One turn moves every row onto another: examples first, then more rows asked
j_825: [  4 -18  14  13   5  21 -17 -39  23   7  25  19  -9  -1 -23 -10]
j_943: [ -4  -1   7 -12  18 -20  16  16  36  36  -4   8  20 -21 -10  31]
j_686: [ 21  -8  18 -43  -7  -1 -13  20  10 -17  19  12 -35  -3  12   6]
j_571: [  9 -13  15  -7   2  19  -8  31  18 -30  -8 -23   1   0 -39  42]
j_344: [-45 -27  -3  -6 -24 -12 -24   5   1   7   4   8  22  15 -12   2]
j_725: [-13 -13  22  -3  -5  -7 -32   2  40  -3 -13 -38   6  20 -26  -3]
j_313: [ 40 -37  -7   4  10 -34  23   8  38  -4   9  -2 -13 -10 -15  12]
j_695: [-26 -25 -17 -11 -18  23 -14   0  18  21  13  30  -4  33  -1  -6]
j_821: [ 24  -3 -14  -5  14   7  -9 -13  53  10   3 -25 -29   6 -33  13]
j_63: [-10 -28  24  -6  15  14 -17   9  34  17   4  26 -15 -23  19  11]
j_873: [ 32 -33   6 -34 -17  13  -1 -20  -8 -10   5  14 -26  -2 -43  19]
j_952: [ 29 -23   4  -7   0  -6  43  26   4 -19  21   2 -14  -8 -26  26]
j_400: [ 24 -19  26  15  11 -10   7  -3  45   2   2   5  41  13 -31   6]
j_582: [ 33 -34   0 -18  -5  -5  44   3  -5   0  14 -15  -7 -20 -15  17]
j_560: [-18 -12 -22  -8 -13  24 -17 -11   6  12  30  11  14  17  11 -10]
j_569: [-23 -33 -25 -13 -19   5 -29   2  -1   9   2   9  34   5   3  15]
j_256: [ 12 -22  -3 -28 -21  -4 -18   9   7  -9 -13  16  38  26 -42  31]
j_650: [ 47 -42   6  -3   4 -13  31  13  30  -4   9 -11  10  -5   6   4]
j_681: [ -3  18  -1 -54 -16 -24  -1  20   7  14   6   0   9  14 -12  15]
j_8: [ -9 -19   3 -24  -9  50  -5   5  23  18 -14  -6 -23  20 -35  25]

j_344 turns into j_952
j_63 turns into j_943
j_582 turns into j_560
And these:
j_8 turns into j_821
j_256 turns into j_873

One turn moves every row onto another: examples first, then more rows asked
j_226: [ -7  24 -17   7  -1  -4  -9   5  14 -34   7   9  26 -20   3  16  -7  23
 -34   4 -42 -23 -21 -12 -24   6  16  30  -3   3  15  16 -23  -6]
j_967: [-17  29  -5  26  20 -18   1 -33  10 -36 -48   4  -5 -14 -11  45  25  25
 -24  -1 -24 -42  -1   1 -10  -8  17  33   8  12  11  -2  27  27]
j_620: [  9 -16 -23  15   4  -9  -7  -2  26 -42  -3   4  -3   8 -21  35 -19   2
  11  -7  -1 -16 -21 -31 -11   8 -10  40  -5  -1  10  -8  -1  -4]
j_704: [-26  12  -3  47  -9 -24 -16  -8 -12 -15  -6   5   7  23  34  -2  40   4
  -4   8 -36 -21 -19 -37  27   4 -18 -19  -2 -17  19  57  -9  17]
j_883: [-36  36  -8  -7  -2   6  -5 -33   9   4 -27  22 -17  17  12   4  18   8
 -21   8 -14 -59 -12 -10  21   1  11  38  -7  55 -12  41  -8 -12]
j_861: [  8  -2 -38  27  12 -29   2  -3  25 -20  -5   8   8  27  -8  48 -15 -16
  -2 -12 -17  24  -1 -25   2  -4 -34  12   3  23   0  39   4 -21]
j_481: [-13  39 -16   1  10   6 -33 -20  17   7 -59 -10  -1  29 -18   8  10  11
  -9 -13   3 -29   6   0  10  18  30  31   6  39   0  12  36 -15]
j_511: [ -3  27 -23  18  38  -7 -20 -25  -2 -19 -28  14   2  11 -10  20   4  13
 -13   9 -54  -2  37 -33 -35  -8   8  25 -12  21  40 -12 -26 -12]
j_823: [ -9   5  24  16  31 -19 -28 -17 -10   1 -28 -16   5  37 -21 -16  31 -32
   4   9 -11 -23 -10  -5   4  19  23  -3 -15  58  16  38  -6  -7]
j_397: [-33  23  -5  29  30  -2 -10 -28  13 -31 -16   0  -4  -9  -4  12  30  17
  -2  31  22 -47 -36 -16  17  20  15  47   0  23  32   2  -7  13]
j_997: [-14 -11 -26 -21  24  -3  -6   3   2 -22  -8  12   0  15  19  16  29 -24
 -13   6 -11  33  13 -55  18  23  -9  31  24  11  26  47 -10  -6]
j_770: [-19  16   3  23 -18  -6 -28 -23  -7  13 -29   9  21  33  10   7  49  -9
  -1  42 -39  -4 -12 -14  31   3  29  10  16  17  44  51 -24  10]
j_419: [-29  13 -19  10  18   3  -4  -8  -5 -20 -38  17  18  60  16  30  31  -4
  12  28 -18  -4  57 -17 -31   9  11   4  10  12  -6  37   3 -18]
j_530: [-26  10  -7  47 -12   8 -29 -30   9   9 -33  23  42  38   1  25  26   2
  -9  19 -31   4   2 -49  -7   7 -17  12   3 -17  58   8 -10 -25]
j_857: [-30  23 -24   3  23  -5  -6  15  21 -31 -39  17  33  25  33  30  -8   6
 -26 -15 -18 -33   9 -28  43  -8 -44  13  15  17  20  24   9  -3]
j_32: [-30   7 -13  38 -13  -8 -24 -36   6  10  -7  30  22  23  26   7  12  18
 -33  36 -31  -8  -8 -46 -11  32  -1  16   2   5  37  -3 -25 -24]
j_46: [-21   6   2  15  15 -33   3 -24 -13  10 -32 -15  17  33 -27  31  17 -11
   4   8 -48 -19 -13 -32   7  14  42 -14 -16  24  50  36  22  18]
j_347: [ -4  22  -9  11  35 -17  14 -34   5 -52 -26   0  -1 -32  12  32  45  15
 -13  -7 -13 -24  -1 -21  -9  -1  10  46  17   3  10  32   7  10]
j_504: [-34   6  11  11  12  12 -14  12  13  -6 -37  15  -7  25  15  -2 -10  -5
 -11  -8   6 -37  10 -15  27   7 -37  -4   1  51  -8  21 -13  -8]
j_396: [ -4  26 -22  36  30 -50 -24 -15  19 -24   0 -11  -4  17  30 -11  -2  12
 -16  38 -35 -12  -8 -41  -1  39  23  27  -8  17  19  18 -23  -7]
j_399: [-12  16 -15  25  24 -28   1 -16  23 -48 -36 -38 -15  22  13   5   8  -6
  26  -1 -47 -41  23 -39  19   7  33  26   5  23  18  49   8  -7]
j_37: [-18  14 -12  61  -3 -26 -15 -10 -11   0 -10   1  20  30  33 -10  33  15
 -27  -2 -40  -3 -10 -35   5   1  -9 -22   9 -11  25  42  -6  11]
j_269: [ -3  18 -17  60  27 -16 -20 -27 -12  15 -18   1  18  35  19   1  23  23
 -33  -8 -40   9   2 -20 -31  -1  17  -5  13  10  34  14   2  -1]
j_333: [ 17  30 -28  19  20   8 -19 -41  14 -21   5 -20  27   3  -2   2  24   7
  -7  20 -26   2  -2  -5 -26  20  15  57   3   8  40  28   4   7]
j_766: [-24  -1 -17  18 -13  15  24   1   4  -5 -17  12  14  26  -1  45   0  17
  -5   7 -21 -33  12 -36  -4  33  12  20 -11 -18  55  26  39  16]
j_958: [-14   9   7  -6  15 -11  -4 -36  38   4 -61 -14   4  52   9  22  26 -10
 -19  14   1 -16  26 -41   7   2   2  25  -4  35  13  51  43  -9]
j_174: [-36  10 -17  12   1  -4 -23  -8  -1 -12 -38  16 -23  33  11  47   6  18
 -29  35  -9 -37  -7   1   7  10   8  29 -34  21  -3 -11  29  13]
j_758: [-15  -1  -9  32  -7  -7 -27  19 -12 -24 -14  12  -9  53  28  16  -1  14
   2  48   6  -5  11 -16   8   7   4   4 -24  22  -4  43  -6 -26]
j_359: [-21   2  22  10  16  -3 -21   2   4  -3 -33   6  -3  33  -5 -14   6 -26
  -2 -11   6 -28   7  -1  23  15 -16  -6  -4  64  -7  27  -9  -9]
j_162: [-11  15 -35  39  -8 -24 -26 -25 -13 -30  30  20   1  45  17  51  22   4
 -12  16 -30  15 -11 -39   7  11 -17  31   4  13  19   9  10   7]
j_899: [-22  18   0  36  -5   5 -24 -22   4  -6 -52  14  39  41 -19  39  28  -7
  17   3 -24   3   7 -40  -2   0 -16   6   1 -31  54  14   4 -20]
j_603: [  8   6  -7   0  42 -16  11 -30   6 -43 -11  -3  -3 -20  29  22  49   5
  -2  -7 -13  -2   7 -29  -6  14   4  45  17   9  19  54  -6  -2]
j_573: [-33  32  25  11  14  -6 -35  -6 -30  -6 -34  -8  14  34  -4  34  15 -32
 -11   7 -48 -14  22 -37  34 -21 -22  15  -6  30  23  20 -11 -36]
j_384: [ -6  28  -3  21  21 -12 -33  10  -7 -15 -47  -5   7  15 -15  43  22 -33
  18 -17  -4   1  -2 -26  37  -6 -10  19  -8 -25  30  40  18 -29]
j_157: [-18  34 -12  40 -35 -14 -13  -4   9  14 -37  10  27  25 -34  22  21  -4
   0  10 -35  -5  -2  -2   1   2  14 -31   4  10  18  16 -15  -3]
j_515: [ -3  27 -12   7  16 -31  28  -2  13 -11 -14 -17  -4  20 -16  56  10  -4
 -34  -1   4 -46  -4 -40  14  -6 -10  43 -13  44  30  22  19  17]
j_981: [-47  43 -15  16  58 -11   0 -26 -16  -2 -42  -1  14  22  19  28  39  15
  -5  21  20 -33   5   6  -5  23  13  21  -1  35   7  26   3  -4]
j_646: [-40  15 -29  -1  -5 -27  -2 -24  -1 -29  -6   6   5  20   8  21  37 -40
  17  -1 -29 -31   0 -38  44  -5 -30  11 -11 -16   2  43  -2   4]
j_882: [-20   0  29  -9 -17 -26 -23 -29   5 -10 -50  20   8  16 -20  25  16 -29
 -19  19 -48 -33  14 -12  -2  25   8   4 -18  42   0  18  -1 -18]
j_693: [-13  21   0  19   7   8   2  -2   9 -30 -35   3 -29  -6 -28   6  -8  -1
  26  14 -24 -38  36 -43  18  10  -4  34 -19  15  29  19 -21 -29]
j_500: [ -3  42 -31  18  25  10   4 -11  29  -3 -30  -5  -1  36   8  13  27 -14
 -24  17  18 -10  11 -53  22   2 -38  28 -14   7  36  44  35   9]
j_554: [-16  29  -6   4  27  -4   1   4  13 -30 -24 -10   3   3  14  38  31 -12
 -19 -10  -2 -31  17 -12  41  42 -21  47  18  50  37  -4   6  12]
j_592: [-32  21  19  32  -2  -3  -2 -21 -11  -4 -29  24   1  -2  -4  22  15 -22
   7  17 -49 -14  -7   0  31  56  -7  -7 -18  33  43  15 -21  -4]
j_234: [-23  42 -13  25  30 -24  -6   5 -28 -19   5  25  21  22   1  45  34  10
 -19  -8  -4  26   2 -47 -11  22   4  19  26  -4  27  20  -8 -19]
j_593: [-33  42   6  24   4 -38 -17  -8   4   0 -10 -37   4  48  -9   2  30 -41
 -10  20 -31 -15  15 -47  30  20 -11  -2 -10  13  -5  23  16 -16]
j_268: [ -4  -1 -18  26  18  -1 -14 -13  24 -47  -4   1  -3  -3 -19  26   3  10
   9   8  12 -32 -34 -24   7   9   0  56  -2   1  16 -13   4   6]
j_244: [-21  19 -12  53  12  16  24 -13 -11 -26  -9   1  17  11  42  31  12  16
  11  -8 -11 -23  -3   1  15  32  -7   8  -7  20  57  53   6  -1]
j_200: [-16  -2  22 -18  -2 -20 -13 -35  26   1 -58   3   5  40  -5  27  24 -30
 -22  15 -14 -25  22 -35   4   8  11  18 -10  48   2  47  27 -15]

j_500 turns into j_997
j_620 turns into j_899
j_32 turns into j_882
And these:
j_515 turns into j_234
j_359 turns into j_268
j_511 turns into j_46
j_766 turns into j_419
j_333 turns into j_770

One turn moves every row onto another: examples first, then more rows asked
j_959: [ 22  27 -21  27 -18  11 -21 -11 -24  -5 -16   7  15]
j_619: [ 37 -13 -26   4 -21 -16  10 -13 -29   1 -23  -2  -5]
j_332: [ 19 -15  13 -28  22   0  -6 -31   7 -15  -6 -23  11]
j_912: [-13  34  10 -29 -10   2  18 -25 -38  11  -6   9  13]
j_690: [  5  24 -19  -8 -12  20  13  26  13   8 -17 -46   8]
j_793: [ 22  16 -20  22 -18   7 -26 -25 -25 -10 -26  -3   6]
j_631: [  9   1 -22   2 -17  22  -6   7 -58   4   0  -4  -5]
j_383: [ -2  37   3 -21   5  -8 -31   4  18  17  -2 -18 -15]
j_108: [  8  43 -12 -15 -23  22   0  -8 -11  -6 -18 -49  21]
j_683: [ -4 -22 -23 -29 -19   8  10   7  15  33   1  -4  13]
j_865: [-10  17 -47   7   5   3  11  29  -1 -27   0 -14  14]
j_810: [ 45 -16 -23  -8 -19  -8   8 -14 -22  -1 -20 -15 -11]
j_970: [  9  37  -6 -25  -9 -31  24   0 -32 -16 -16 -25  16]
j_621: [-14  19 -49  11   2  -4  10  27   0 -22  -8 -14   2]
j_819: [-10  18 -22  -2   3 -35  -6 -12  27  13  17  -9  12]
j_940: [  2 -19 -23 -28 -12   5  17  13  14  33   2   3  14]
j_43: [-14  15 -41  11  -3  -5   9  31   1 -24  -2 -22  -1]
j_892: [  9 -20 -11  -3 -36  23  18  12 -24  -8 -17   2   3]
j_578: [  0  40   3 -10   5   1 -29  -1  14  14   9 -21 -21]
j_160: [ -1  38   7 -30  -6 -20  18   3 -36 -24 -13 -21  15]
j_753: [ -4 -17 -27 -33 -16   2   9   5   5  42   0  -4  15]
j_632: [  3  -5 -31 -37   2   6 -11  28 -12   5  11  10 -20]
j_336: [ 18 -11 -33 -15   3  14  -8  13 -49  -3  13  -1  -5]
j_749: [-18  41  -4 -20 -11  17  -2 -21 -14  -6 -20 -37  36]
j_409: [-26  32  10 -29 -14  11  14 -27 -30  10   8   0   6]
j_804: [  4  -4 -17  -1  28   5  -5 -45  -3   7   9  13  17]
j_463: [-28  36  -3   4   1 -14   8 -13  -8 -20 -31 -31   5]
j_154: [  0  11 -20 -14  21 -18   5 -47   6  14  15  -1  21]
j_330: [-10 -26  -5  -9  24  22   2 -18 -23 -16  -4 -24  28]
j_918: [ -2  39   9 -16   8  -3 -29   8  13  17   7 -16 -15]
j_896: [  6  -7  17 -18  24 -10 -25 -15  -2  14  -7  17  10]
j_993: [ 21  -7  12 -35  25 -10  -5 -23   1 -22   7 -21  11]
j_885: [-14 -26 -20  -9  29  24  -8 -18 -19  -1 -15 -22  26]

j_619 turns into j_332
j_631 turns into j_804
And these:
j_154 turns into j_108
j_892 turns into j_896
j_621 turns into j_683
j_940 turns into j_383
j_970 turns into j_810
j_865 turns into j_753
j_885 turns into j_409
j_690 turns into j_632
j_912 turns into j_793

One turn moves every row onto another: examples first, then more rows asked
j_78: [-18   4  21  32  -5  -5  11 -19 -39  -5 -34  -4   6  50  -2  15   5  25]
j_398: [ 20  23  26  29  16  20  25 -24 -35  23 -49   7   7 -20 -21 -15 -44 -11]
j_163: [-26   1  41  37 -25 -44   5  22 -33   2 -43  28 -20 -12 -36  -6 -36 -24]
j_211: [ 14   1   3  11  12 -41 -15  30 -16  13 -49  17 -38   1 -30  -2 -22  14]
j_909: [  0  16  28  32   8  36  35 -31 -36  -5 -35   0  13  24  -8  -2 -20   8]
j_423: [-21   1  20  26  -4   8  17 -12 -30  -9 -34   0  -2  51  -9  14   7  26]
j_191: [-20   8  40  28 -31  -9   4 -13 -10 -15  -6  -2 -16 -12 -24 -32  21  -2]
j_53: [-32  -5  44  31 -38 -25   4   6 -16  -2 -30  11 -32 -10 -41  -6   5  -7]
j_726: [-11   2  12  14  -9 -35 -14  10 -23   3 -40  17 -25  38 -20  15  11  31]
j_606: [ -1  33  22  35   4 -24  12 -12 -38 -28 -15  15  10  -7  18 -36 -37 -21]
j_276: [ 34  16   9  16  22 -13   2  11 -23  16 -51  17 -23 -25 -27 -19 -49  -5]
j_517: [ -8  28  27  29  -9  -6  10 -26 -21 -32  -4  -1  -1  -6  14 -35   3  -5]
j_774: [ -5  24  27  30 -14 -13   3 -19 -19 -29   3  -2   2  -6   5 -44   2  -5]
j_905: [ 17   5   4  12   8 -47 -19  21 -17  18 -50  15 -32  -6 -25  -9  -8  20]
j_318: [-16  -8  14  20  -4 -39  -4  10 -25  -7 -37  10 -29  38 -22  11  10  30]
j_450: [-30   2  44  39 -29 -40   8  20 -34   3 -34  25  -6  -9 -38 -14 -35 -26]
j_556: [-16  18  30  42 -10 -43   7  13 -44 -11 -25  25  10  -4 -10 -26 -52 -29]
j_189: [ -8  -2   9  21  -3 -41 -13  10 -25   1 -40   6 -20  36 -13  10  13  33]
j_692: [-22   0  26  31  -5   2  21 -21 -36 -13 -28  -2  -5  50 -11  14   5  22]
j_377: [ 28  17  10  12  26 -24   6   7 -22  18 -49  22 -26 -30 -29 -22 -44  -7]
j_361: [ -5  16  30  38   4  26  31 -34 -44   6 -38  -3  20  23  -7   3 -23   4]
j_293: [ -8  19  29  40  -5 -43   9  12 -45 -11 -36  29   1 -11  -7 -21 -58 -30]
j_564: [ 22  26  22  24  24  18  30 -24 -32  10 -39   9  -1 -21 -19 -20 -49 -13]
j_907: [  2  23  29  33   3  31  27 -38 -41   0 -33   3  14  25  -7   2 -19   8]
j_555: [-16   8  23  27 -10   3  10 -20 -34  -7 -32   5  -2  50  -8  16  11  27]
j_331: [-24   9  37  26 -28  -6   6 -18  -9 -18 -11  -3 -22  -7 -16 -21  24   1]
j_979: [ 28  23  22  27  21  25  27 -18 -33   9 -44   8   1 -12 -17 -18 -48  -8]
j_436: [ 31  17  14  16  18 -17   0   4 -22  29 -55  16 -18 -34 -31 -21 -37  -4]
j_709: [ 13   9   6   8   6 -44 -20  22 -19  19 -49  26 -36  -3 -30  -1 -17  14]
j_403: [ 33  24  13  14  18 -15  -3   5 -25  25 -50  24 -21 -27 -30 -15 -47  -6]
j_453: [ -4  30  23  36  -3 -32   5  -5 -36 -27  -6  11  14  -2  11 -40 -33 -20]
j_637: [-30  -3  47  33 -38 -23   5   6 -18   1 -26  12 -21 -13 -46 -17   0 -12]
j_627: [-14  -6   7  15  -2 -32  -8  17 -20   0 -41   7 -28  38 -20  14   7  29]
j_492: [  9   2   7  11  13 -53 -11  25 -19   8 -48  23 -40   0 -30  -7 -15  15]
j_738: [ 27  31  24  26  16  23  21 -26 -38  15 -41  13   4 -13 -16 -12 -48 -10]
j_405: [ -3  17  30  34   8  30  38 -38 -39  -4 -29  -4   9  19 -10  -1 -24   1]

j_403 turns into j_709
j_361 turns into j_398
And these:
j_979 turns into j_276
j_377 turns into j_492
j_53 turns into j_331
j_191 turns into j_774

